In the rows, zero is written as 128.
The rows of A fall into several groups, which share some directions, and each row is roughly a mix of its group's hidden directions.
A:
[[148 135 118 156  86 122 114 130 112  94 139 104  70]
 [154 160 135 188 155 105 114 135 102 122 150 109 144]
 [173 158 138 135 142 141  80 113 130  94 100 125 101]
 [175 168 149 174 119 155 105 135 123 146 119 115 149]
 [109 119 150 194 125 129 155 153 152 130  93 111 135]
 [164  71 139 137 133  94  85 137 108 137 113 124 142]
 [ 74 115 125 130  89 143 122 121 128  85  97 129 159]
 [105  80 129 101 110 150 129 141 158 117  77 145 142]
 [168 115 123 122 163 109  77  86 128 146 115 111 116]
 [187 121 101  98 128 139 167 132 123 139 102 158 120]
 [131 125  83 121 145 106 185 144 127 144 115 101 162]
 [ 77 123 123 134 162 126  92  89 133 101 132 107 100]
 [105 119 115 173 120 161 112 101 117  94 136 111 173]
 [161 140 132 150 168 105 129 150 184 161 136 128 138]
 [123 123  97 155 175 102  80 149 121 105 136 147 145]
 [110 103 137  82 139 112 111 132 158  74 106 154 124]
 [140 158  77 163 124 159 102 111 133 128 144 107  94]
 [117  96 116 122 146 132 147 120 122  77  94  77 112]
 [140 150  69 141 171  96 102 117 128 148 139 132 145]
 [118 118  96 110 131 105 183 166  92 124 154 123 122]
 [ 97 169 122  92 135 111  86 118 137 149  90 118 150]
 [117  96  94 120 166 156 175 107 108 147 115 149 140]
 [ 81 107 129  93 120 120 131 123 141 168 126 136  75]
 [144 152 109 142 149  89 136 104 168 147 137  78 113]
 [167 126 104  93 116 174 115 122 135  80 149 126 132]
 [133  82  97 103 140 170 121 102 116  96 148 117 154]
 [134 132 139 113 173 131 191 141 101 106 141 104 115]
 [122 122  64 143 157 102 126 146 168 107 137 122 145]
 [106 100 141  77 152 104 138 119  75 121 112 137 142]
 [127  77  93 118 147 142 126 113  99 118 175  99 133]
 [144  71  98 147 143 122 158 159 141 121 113 141 162]
 [183  74 119 128 169 120 139 120 134 150 119 134 138]
 [173 136 163 107 123 165 132 137 151 109 105 149 168]
 [144 120 126 127 115 136  78 120 149 120  92 155  73]
 [169  75 147 158 124 168 118 109 137 119 150 126 144]
 [114 101 149 179 106 120 149 150 119  92  96 106 108]
 [ 94 117 101 126 136 163  98 131 102 125 178 164 124]
 [130 120 127 170 159 105 122 170 102 145 167 160 119]
 [147 128 164  99 145 111 138 104 160 142  81 167 132]
 [122 132 125 125 147 130 176 130 161 167 146 101 176]
 [134 135 135 121 152  85 124 181 125 128 183 146 131]
 [166 142  81 154 151 108 117 106 129 168 156 140 137]
 [128 104  91 131 162 128 122 149 126 102 185 155 108]
 [108 114 113 120 105 114  96 108 138  93  97  72 110]
 [171 135 157 117 139 108  98 113 106 180 153 145 119]
 [ 97 140  73 166 147 156 137 149 125 124 139  92 128]
 [147  96 172 114 132 128 131 106 163 123 101 180 124]
 [ 94 101 137  96 127 154  89 127 171 115 114 154 103]
 [ 81  92 134 126 168 110 155 156  99 122 117 151 112]
 [116 140 112 107 113 115 142 166 131 173 149 179 152]
 [129  82  88 106 125 110 171 145 101 142 100 114 143]
 [142 123 172  80 123  90 125 135 120 147 152 169 122]
 [137 171  88 159 114 144 106 115 170 145 144 116 104]
 [115 140  53 139 135 120 171 136 119 135 147 136 136]
 [121 123 122 147 160 165 174 117  90 108  90 124 145]
 [140 126 121 159 148  80 121 150  80 115 148 151  98]
 [117 134 120 114 147 182 149 111 169 131 119 178 122]
 [112 127 130  75  79 155 127 116 170 127 128 105 124]
 [158 167 105 133  94 146 108 112 171 136 148  99 147]
 [102 146 106 112 123 151 127 153  73  82 108 116 135]
 [140 153  79 139 149 100 144 143 119 153 178 149 131]
 [142 152 103 141 112 115 152 135  97 183 159 157 146]
 [ 94  99 164 115 125  78 160 162 114 131 128 122 144]
 [170 103 142 173 109 105 128 142  89 147 159 132 139]
 [140 138 121 125 132 111 189 138 131 153 150 102 178]
 [ 85  99 127 123 109 109 134 142 131 179 130 151  85]
 [128 120 159 172 139 164 168 148 102 104 120 149 154]
 [158 141 139 170 150  72 119 154 145 157 125 136 116]
 [ 74  97 128 128 162 142 122 125  84 131 123 165 135]
 [155 143 163 122 104 169 114 153 123 121 146 142 181]
 [148 135 123 177 137  83 118 135 178 158 124 116 130]
 [119 109 132 114 114 133  81 133 157 127 109 162  71]
 [ 91 156 136  82 109 116  99 142 181 131 124 128 126]
 [131 156 171 117  96 152 145 123 104 176 137 162 131]
 [153 115 173 152 133 149 137 122 144 113  69 156 130]
 [ 65  97 138 126 111 108 115 137 146 163 132 144  96]
 [154 146  90 149 123 153 109  93 184 140 137 123 112]
 [139 126 133 111 138  66 138 166 169 112 157 129 139]
 [136 105 152 147 114 108 102 166 174  98 166 134 126]
 [ 97 117 121 136 107 116 132 141 108  82 179 117 166]
 [141 119  89 171 144 174 129 108 171 125 122 107 130]
 [ 86 123 114 158 155  98 131 131 110 154 131 144  74]
 [137 116 116 123 156 172 139 150 152 181 153 157 118]
 [160 143 130 176 150  87  96 141 170 133 128 126 120]
 [125  94 109  91 134 117 142 155 185 140 143 161 116]
 [ 99 138 142  98  92 104 128 132 129 168 140 107  77]
 [145 119 130  93 169 183 129 122 124 112 100 164 131]
 [129 145 127 135 170 112 113 167 134 142 153 180 160]
 [137 153 151 178 155 148 121 130 100 122 133 115 181]
 [161 104 108 173 117 146 164 121 143 155 118 142 167]
 [123 121 138 136 123 123 152 141 177 108  95  80 166]
 [ 88 122 152 159 135 113 148 147  95 116  71 130 121]
 [136 156 116 180 130 169 126  96 149 117 157 154 113]
 [137 186 135 104  95 143 117 169 147 119 146 151 141]
 [133 126 148  88 127  98 170 166 125 112 139 139 173]
 [115 123 131 126 153 164 120  99 176 173  93 125 119]
 [143 132 124 168 155 172 128 108 112 129  78 109 153]
 [120 107 137 113 104 181 108 122 133  86 127 163 162]
 [144 162 170 133 134 146 133 148 106 126  71 141 157]
 [136  92 136 193 128 147 151 140 149 110 109 100 126]
 [162 167 166 142 119 122 143 176 152 154 134 123 148]
 [154 100 152 146  89 129 141 135 182 113 158 112 112]
 [ 97  98 103 118 133  80 130 110 124 133 153 127  75]
 [157  85 155 121 119 105 128  94 163 123 124 156  91]
 [139 126  84 114 179 129  93  90 153 127 123 137 105]
 [102  66 103 118 176 138 140 107 123 120 135 144 119]
 [145 124 107 117 132  86  66 103 107 150 127 108 112]
 [142 102 135 148 127 119 123 114  52 115 115  99 115]
 [ 93 148 133  79 127 131 119 153 183 123 138 153 119]
 [109 101 123 163 126 176  91 103  98 117 140 158 123]
 [ 78  90 136 122 110  98 114 147 134 147 122 163  92]
 [140 157  92 150 107 153 125 163 120  91 148  93 105]
 [136 169 145  86 140 105 131 105 144 111 125  74 117]
 [142 142 114 141 120 116 118  87 180 133 100 140  80]
 [ 99 134 140 101 100 117 182 122 114 161 128  96 155]
 [ 92 151 131 121  83  92 133 177 128 128 142 111 152]
 [149 105 116 115 116 115 111 118 161 126  71 161  93]
 [117 105 128 113 120 171 106 135 102 138 116 178  84]
 [151 114 169 147 118 135  91  90 120 165 144 164 134]
 [ 96 127 144 151 152 166 140 154 133  87 105 160 156]
 [ 83  97 139  95 113 125 139 138 118 166 111 161  94]
 [121  94 174 113 137 134 129 156  86 113 135 175 133]
 [130 116 148 125 129 130 135 174 121 142 165 194 133]
 [ 64 125 154 100 139 145 126 105 143 109 127 101 158]
 [ 94 131 160 158 114 107  65 136 148 126 128 126 102]
 [132 122  98 158 150 131 139 143 103 150 165  69 139]
 [117  98 117  88 148 138 115 135 155 136 120 170  76]
 [133 164 118 137 126 122 170 154 144 160 175 156 148]
 [142 144 127 168 157 127  92 106  67 135 123 136 138]]
Here is one row of each group, with its name. Which group are the others in?
[ 98  97 105 102 125 164 165 120 120 100  85 125 111]	<84>
[145 200 117 118 107 124 101 116 156 156 128 138 120]	<8>
[189 156  95 158 136 143 126 114 138 153 137 106 106]	<32>

[ 92 109  86 135 155  94 147 135 124 134 145 110  81]	<8>
[102 131 139 126 113 100 157 137 151 197 140 106 125]	<32>
[ 97  89 113 102  91 115 159 127 104 149 106 158 106]	<32>
[135 143 133 149 151 117 173 136 135 158 142 103 187]	<32>
[100 146 131 135  97 128 143  87  96 118 123  72 149]	<32>
[159  90 145 101 120 162 120 107 113  78 109 146 136]	<8>
[156 149 147 111 132 120 138 135 122 179 177 166 117]	<84>
[121 143 129 168  90 100 109 124  74 107 145 107 117]	<32>
[130 134  85 125 161 113 136 111 115 116 180 101  90]	<32>
[160 111 150  90 103 113 132 126 185 124 157 149 131]	<8>
[188 112 143 129 134 179 111 104 111 104 116 137 133]	<8>
